The same turns and mirrors carry the whole set onto itself, and each row onto the other rows of its family. Which rows share a family with each named row? Give them in list order.
These 32 rows form 4 families of 8 rows each.
K436: [  3.4  18.4  12.0  11.2 -10.2   8.2   5.8  -5.7   5.3 -29.1 -47.5  -7.1
  -1.3   3.5  -4.7   8.0 -10.6 -23.7  21.0   0.8 -15.7  -1.0  16.3  -3.5
  -2.4   7.0   5.3  -0.5   6.3  10.7 -32.2 -21.0   2.7   3.1  15.7  -9.8
   3.0  17.1  12.5  12.8  12.0 -16.1 -33.9  -4.3  16.9   4.8 -46.1]
K135: [ -2.8  13.9   6.4  -3.3   6.6   4.6  37.2  17.6 -36.5 -19.4 -23.2   4.3
  -0.7   1.8  15.5  11.1 -10.6 -19.9  32.4   7.4 -32.8 -17.2   4.5  -6.4
  10.4  -0.3  -4.0  -0.1  15.8   4.2 -18.5 -11.2  -8.8  -3.1  28.2  -9.0
 -11.4   3.4  18.1  18.1  31.8 -26.6   2.6  23.0  21.2  -0.5 -16.2]
K53: [-19.7 -10.3   0.3   6.5   3.5  -2.9  17.9  14.4   0.9 -12.4 -52.8  -3.2
 -12.2   6.3  -6.2  11.6 -18.4 -21.5  18.0   0.7 -26.5  -1.6   4.7   5.0
  -3.0  13.6  11.1   6.2  17.6 -18.0  -7.8   1.6  -5.9  11.8  29.1   9.6
   0.5  -1.5  -0.5   8.1  38.5  -1.2  -1.7  10.6  34.0  32.0 -27.1]
K463: [  7.9  21.4  24.5   1.6   7.1  10.6  20.6  15.0 -16.4 -35.4 -24.0   7.6
  -2.8   8.4  16.2  13.9  -8.7 -18.7  16.6  -7.8 -12.6  -9.1   7.7  -9.3
   2.4   1.8  -7.8  -9.9   4.4   8.5 -29.4 -25.3   5.7 -11.9  20.3 -23.2
  -1.9   8.5  20.8  21.5  26.7 -33.3 -30.5  13.0   6.8  -2.1 -28.7]
K653: [ -8.0  -4.5  12.6  14.7  -3.8  11.8   5.0   9.2  14.5 -29.8 -52.3  -8.5
 -14.9   1.1   1.7  13.6 -26.6 -17.3   5.0  -5.6 -14.8   1.9  18.5   2.5
 -19.7  -1.0  10.9 -11.8   6.3  -4.4 -14.3  -6.7   6.8  -3.6  24.7   1.1
  14.2   0.6   3.1  19.0  37.4  -2.4 -32.5  -7.6  20.5  24.4 -36.0]
K580: [  8.0 -12.0 -20.1  -8.2 -12.8  -2.2 -21.1 -25.7  -4.5  36.2  22.2   7.2
  15.6 -11.3 -26.4 -12.9  28.1  36.2  -3.2   0.1   4.7  13.7   7.5 -17.6
  13.4  16.5  22.2 -34.3 -10.6  -1.3   8.0  13.0 -10.3 -15.4 -10.3  19.9
  -5.9 -13.1 -13.3 -14.2 -12.9  28.2  14.2 -18.2 -24.6   4.5  22.6]
K947: [  2.8 -22.6   6.4  -5.7  -8.6  -8.9 -34.2 -12.6  16.7  21.9  30.3   6.7
   9.5   7.8 -29.5  -3.0  24.9  25.8 -17.6 -23.4  17.5  20.4   7.2 -19.7
  14.5  30.3  16.9 -30.3 -14.9  -4.6  10.6  -6.9  12.4  -2.3 -24.0   8.4
 -14.6 -12.4  -7.1 -24.6 -10.7   2.4  -1.4 -12.9 -21.7  -1.5  20.0]
K701: [  4.0 -23.4  -5.6   4.5  -6.5   9.2  -8.3   1.9 -18.6  30.0  38.1   5.6
  -0.9 -19.1 -13.1 -16.2  23.1  41.5 -12.5   4.7  -6.1  -2.9   3.0 -24.3
   7.5  -8.6   6.4 -44.3 -11.1  11.5  13.8  10.6  -1.5 -23.8  -7.9  13.0
  -6.6 -25.5 -16.4  -1.4   1.2  23.3  24.3 -12.6 -11.2 -14.4  37.4]
K127: [-23.8 -16.0  -7.3   3.0  14.9  11.1  25.0 -21.7   3.3 -10.5 -35.5  -1.4
  -1.3  11.5  -4.8   4.4 -21.5 -21.9  15.7   7.1 -27.8   9.6   7.5  21.5
 -28.0   5.9   8.5   2.8  26.7 -19.9 -16.0   0.5  -2.3  17.8  18.7   1.1
 -14.9  -5.8   8.7   1.4  16.5  25.3 -13.6  13.4  27.9  11.8 -26.7]
K933: [  6.6  -0.2 -27.5   0.0 -30.8   5.7 -24.1 -15.3  -7.5  29.1  26.8   7.2
   6.6 -26.7 -35.0  -0.2  12.7  24.0 -12.7  -9.1  16.7  15.9   5.6  -9.5
  28.4  10.1  17.9 -20.0  10.0  -9.2  10.9  19.4  -1.9 -13.8 -19.5  14.3
   9.2   0.3 -21.4 -21.3  -5.7  26.1  16.9 -15.5 -27.8   5.7  22.1]
K46: [  1.5  -0.5 -36.0  -7.9  -4.1   6.2 -17.7 -12.0  -3.9  16.7  15.5   4.0
  18.2 -13.0 -27.6 -12.0  18.9  26.5  -9.5 -10.8  32.5  -1.3  -1.2 -20.8
  18.4  13.5   6.7  -9.1  -7.3  -6.4   7.9  29.3 -11.2  -8.0 -19.9  15.8
   7.2  18.3  -1.8 -10.5 -30.3   9.6  23.0  -3.7 -38.3  -4.7  29.5]
K542: [-10.7 -21.0 -12.1  -1.7  -8.3   2.6 -29.1   1.6   8.3  -1.0  26.0  -2.3
  10.2   1.4 -31.0   0.9  15.1  16.9 -24.9 -31.0  36.6   2.2  -0.7 -18.7
  14.9  15.1   5.9  -4.0  -7.5  -1.6  21.0  14.3  12.4   6.6 -38.0  10.1
  -0.8  16.0   4.6 -22.3 -24.4  -7.8  15.2  -5.7 -29.8 -10.7  26.8]
K210: [  5.8  13.3  15.6  -5.1  15.5  14.0  16.3  17.4  -4.1 -28.9 -33.6   9.1
 -10.6  -2.2  26.8  16.7 -23.5 -10.0  12.9  -7.8  -3.6  -0.4   7.0  -3.5
 -15.5   3.4   5.4 -24.5  -2.3  -7.7 -16.7  -6.5   0.7 -21.6  37.2 -14.1
  16.7  -5.1   9.9  31.0  44.4 -22.8 -34.1   5.1   5.3  18.7 -18.1]
K613: [  4.0  -4.3  -1.9  -1.2 -23.5  -0.5 -37.5  -4.8  10.0  10.3  40.8   7.0
   2.7 -17.7 -30.4   8.1   8.3  17.6 -20.6 -29.7  29.0  23.7   2.1 -13.5
  21.9  21.3  16.6 -22.0  -2.0  -5.7  15.9   1.7  16.6  -4.1 -31.9  -0.7
   6.7  -1.2 -16.2 -29.7  -3.3  -1.5  -1.2 -16.4 -24.1  -2.8  24.5]
K313: [  1.4  -8.5 -16.7   8.9 -17.2  10.7  -7.2  11.6 -19.2  26.5  40.8   9.1
  -7.7 -37.2 -21.3  -7.7  13.1  33.1 -16.0  -2.5   6.8   0.8  -6.2 -16.0
  29.8  -8.6  -0.2 -28.2   6.9   2.1  13.5  17.1   0.3 -21.7 -13.6   5.0
  10.0 -11.1 -27.3 -10.9   4.3  23.4  31.2  -4.6 -14.7  -9.3  41.9]
K679: [ -5.5  35.3  20.4   3.9  13.6  30.0  16.2   4.7 -16.1 -35.4 -31.9   4.2
  -8.0   3.8  33.8  26.3  -9.7 -16.8  12.9  -0.7 -12.0  -9.1   1.3  -3.7
   8.0   6.0 -15.2 -14.7  -4.3  -0.5 -20.2  -4.2   3.7  -8.1  29.1 -33.6
   6.3  -0.6   6.5   0.1  17.0 -31.8 -34.7  20.7  -0.1  -9.3 -17.2]
K238: [ -0.2 -10.1 -27.7   5.0  -4.0  19.9 -10.6   9.7 -10.2   9.3  24.4  -2.6
   5.9 -34.2 -10.5 -17.5   9.9  36.7 -11.1   0.6  22.4 -14.0  -1.3 -23.4
   9.7 -14.1  -3.9 -25.8 -11.3  12.7  12.5  25.1  -8.6 -17.5 -12.0  11.3
  15.2   8.0  -7.2   2.5 -22.3  10.4  27.0  -6.4 -27.7 -24.0  44.9]
K674: [-26.0  13.0  -4.0  14.0 -11.9  15.3  15.8 -11.4 -15.6 -19.5 -54.6 -14.2
  -6.0   1.0   5.0  26.7 -11.2 -23.1  23.5  14.6 -34.9 -12.0   8.1   8.7
  13.6   3.2   0.9   9.2  15.5  -1.8 -10.4   8.6  -5.9  24.0  25.4  -3.8
  -2.5   2.6   2.0 -16.6  13.4   0.1  -6.9   9.8  22.1   7.6 -27.2]
K129: [ -6.0   8.8   1.9 -13.8  23.5  -0.5  30.9  20.9 -18.1 -13.5 -33.7  11.8
  -6.8   2.5  18.2  12.8 -17.6 -10.8  26.9  -0.3 -16.5  -3.6  -7.1  -1.4
  -0.1  19.6   5.4  -4.6   8.1 -21.2 -10.3   1.8 -12.2  -7.8  41.7  -2.6
   3.1  -4.5   4.5  21.3  46.1 -21.9  -3.7  24.0  19.2  28.4  -6.8]
K402: [ -6.6  11.5  -5.4   5.3 -10.6   0.8  22.9  -1.0 -15.1 -15.5 -46.7  -9.0
   2.2  -3.8  -5.4   6.3 -11.2 -24.3  36.4  16.8 -35.3  -8.8  12.8   0.3
   6.3   5.0   8.7   8.9  20.2   5.3 -21.2  -8.3 -12.4  10.9  23.6   3.2
  -8.7  10.9   9.9   9.9  17.3  -6.4  -3.2   5.4  31.9   8.7 -34.3]
K972: [-12.7 -30.0  -3.7  12.2  -8.6  13.4 -21.5  21.4   2.2  -8.1  36.3  -7.7
  -3.4 -18.5 -13.0  -5.7   3.2  24.4 -25.3 -18.3  26.1 -12.6   1.5 -22.2
   5.8 -14.4  -4.7 -19.9 -13.0  17.4  22.8  10.7  15.5   0.7 -31.4   4.7
   5.0   7.0   1.2 -10.0 -15.7  -6.2  19.5  -9.4 -18.4 -31.8  42.3]
K137: [ -0.7 -11.6  10.3   9.0 -11.3   6.1 -20.8  22.8  -2.2   8.1  54.5  10.9
 -12.2 -27.8 -16.3   1.3   8.5  26.4 -24.0 -21.0  20.8   7.8  -8.5 -20.0
  21.3   1.4   1.1 -29.3  -4.2   6.5  15.7  -0.6  19.7 -13.3 -25.7 -10.7
   6.7  -9.7 -23.0 -17.3   5.7  -4.7  12.9  -5.5 -12.4 -19.2  43.8]
K687: [  4.9 -35.5   3.9   6.8   9.8  12.5  -6.4   8.3   9.0   1.3  39.8  -9.9
  -4.0  -1.4  -2.3  12.8   5.8  21.6 -29.6 -22.6   7.3   9.6   0.9  -0.4
  -0.6 -12.3 -19.3  -4.6 -22.1  11.2  19.2  12.0  31.8   6.3 -19.4  -9.9
   5.5   3.7 -10.4 -20.2  -8.2   3.8  -2.6 -15.6 -26.5 -32.5  49.2]
K643: [ -6.1   8.5  20.1  -7.4  40.8  19.5  30.9  -6.8  -9.6 -28.3 -11.0  12.8
  -5.9   0.0  32.0   9.5 -16.0  -5.3  11.8  -3.4  -7.5   6.0  -9.8  11.0
 -39.3  -0.6  -3.7 -21.0   2.5  -3.8 -23.8  -9.0   4.8  -9.5  29.6 -26.7
  -2.6  -9.5  16.4  24.7  26.3  -6.2 -35.6  15.2  11.2  -3.1  -7.5]
K425: [ 15.4 -22.2 -24.0   0.6  10.3  25.3   9.8   6.8  -9.6  20.3  33.8  -5.5
   3.3 -17.8   4.6  -1.1   4.1  31.0 -12.6   4.8  -3.9   3.9   1.4  -4.0
  -0.5 -16.7 -19.4 -11.7 -18.4   7.4  17.5  29.4   9.2 -10.7  -4.9  -2.3
  11.8  -2.5 -21.6  -8.8 -12.2  19.0  15.7  -9.8 -27.2 -34.3  56.2]
K723: [-11.3  -3.4  15.7   6.8  16.1  21.0  11.2 -19.1  12.3 -31.3 -28.7  -2.1
  -5.1   7.4   7.7   8.2 -24.2 -18.2   3.4  -4.3 -11.5  13.3  11.7  16.6
 -50.4  -0.7   7.9 -14.3   9.4  -4.8 -18.4  -9.0  12.6   3.0  12.7 -15.0
   0.2  -6.8  11.8   9.9  14.9   9.4 -46.8  -3.3  17.6   0.8 -33.5]
K392: [-18.1  -2.7  -1.3 -12.6  39.8   7.5  44.3  -8.4 -18.8  -7.0 -17.6  13.8
  -1.2   5.2  16.8   5.6 -14.4  -9.7  24.1   8.1 -24.2   1.0 -13.1  18.3
 -17.8   8.3  -3.0  -5.0  19.5 -19.1 -22.3   1.5  -8.8   4.0  36.2 -10.8
 -14.2  -8.7  11.6  14.8  26.3   9.8  -2.8  32.0  22.4   7.6  -0.4]
K586: [ -3.8 -34.1  19.0   8.1  -3.2   2.6 -20.6  14.1   1.3  13.7  46.6   7.8
  -6.7  -1.7 -15.8  -7.6  20.5  29.8 -26.2 -18.0   5.0   3.9   2.6 -25.1
   7.8   4.9   2.7 -40.3 -17.1  10.9  16.7  -9.3  19.6 -11.5 -25.1   0.8
 -13.0 -22.3 -11.4 -14.8   1.6  -0.5   8.0 -10.9  -8.4 -20.8  34.1]
K700: [-11.5  24.0  10.9  18.6 -11.0  28.2  -1.6 -13.0   5.5 -35.0 -53.2 -11.7
  -8.2  -0.8  14.4  24.1 -16.8 -22.4  13.8   4.8 -16.2  -4.2  16.7   5.1
   3.5   1.2  -0.6  -8.2   1.0   5.5 -20.1  -5.0   5.9  10.2  21.7 -20.0
  10.6   4.8   4.8  -8.9   7.3  -9.7 -41.9  -2.6   6.4  -2.7 -35.8]
K390: [-20.6  25.9   3.7   1.4  12.1  18.6  32.1   4.3 -38.5 -18.7 -34.1   0.5
  -7.6   4.3  25.7  26.2  -5.0 -19.0  22.6   9.5 -29.8 -17.6  -9.2   0.8
  18.7   6.1 -12.1   5.0  11.2  -6.3 -10.8   8.4  -9.1   5.9  33.5 -16.4
  -6.3  -4.2   4.0  -6.1  22.8 -21.7  -0.5  31.9  15.2   2.5  -8.8]
K773: [  8.4 -19.0 -12.0  -4.2   5.3   0.6 -16.2 -19.4  16.7  14.7  21.8 -11.0
  10.2  10.5 -23.6  13.5  18.2  14.6 -23.5 -24.8  13.7  24.5  -2.9   2.6
  -0.3  15.6  -6.7  14.4 -18.6  -4.4  18.3  23.0  23.3  13.9 -25.6  -0.7
   1.0  12.6 -13.5 -30.7 -23.3  10.2  -5.6 -16.7 -32.5 -10.5  30.2]
K236: [ 17.8  -6.2 -40.1  -9.8   7.8  11.3  -0.2 -20.3  -3.2  32.5  14.6  -6.5
  15.4  -7.0 -18.2  -0.2  15.7  22.3  -5.7   1.3   0.8  17.9  -0.2  -1.6
   0.4   9.4  -3.9   6.3 -13.4  -8.3  14.5  41.5  -2.4  -4.8  -7.0   7.8
  10.0   6.4 -23.5 -20.1 -28.2  24.4  13.7 -12.9 -31.7 -12.6  38.8]

Which other rows belong to the same family as K313? K436, K135, K463, K933, K613, K402, K137
Which other rows belong to the same family as K701? K580, K947, K679, K674, K586, K700, K390
Which other rows belong to the same family as K392? K127, K687, K643, K425, K723, K773, K236

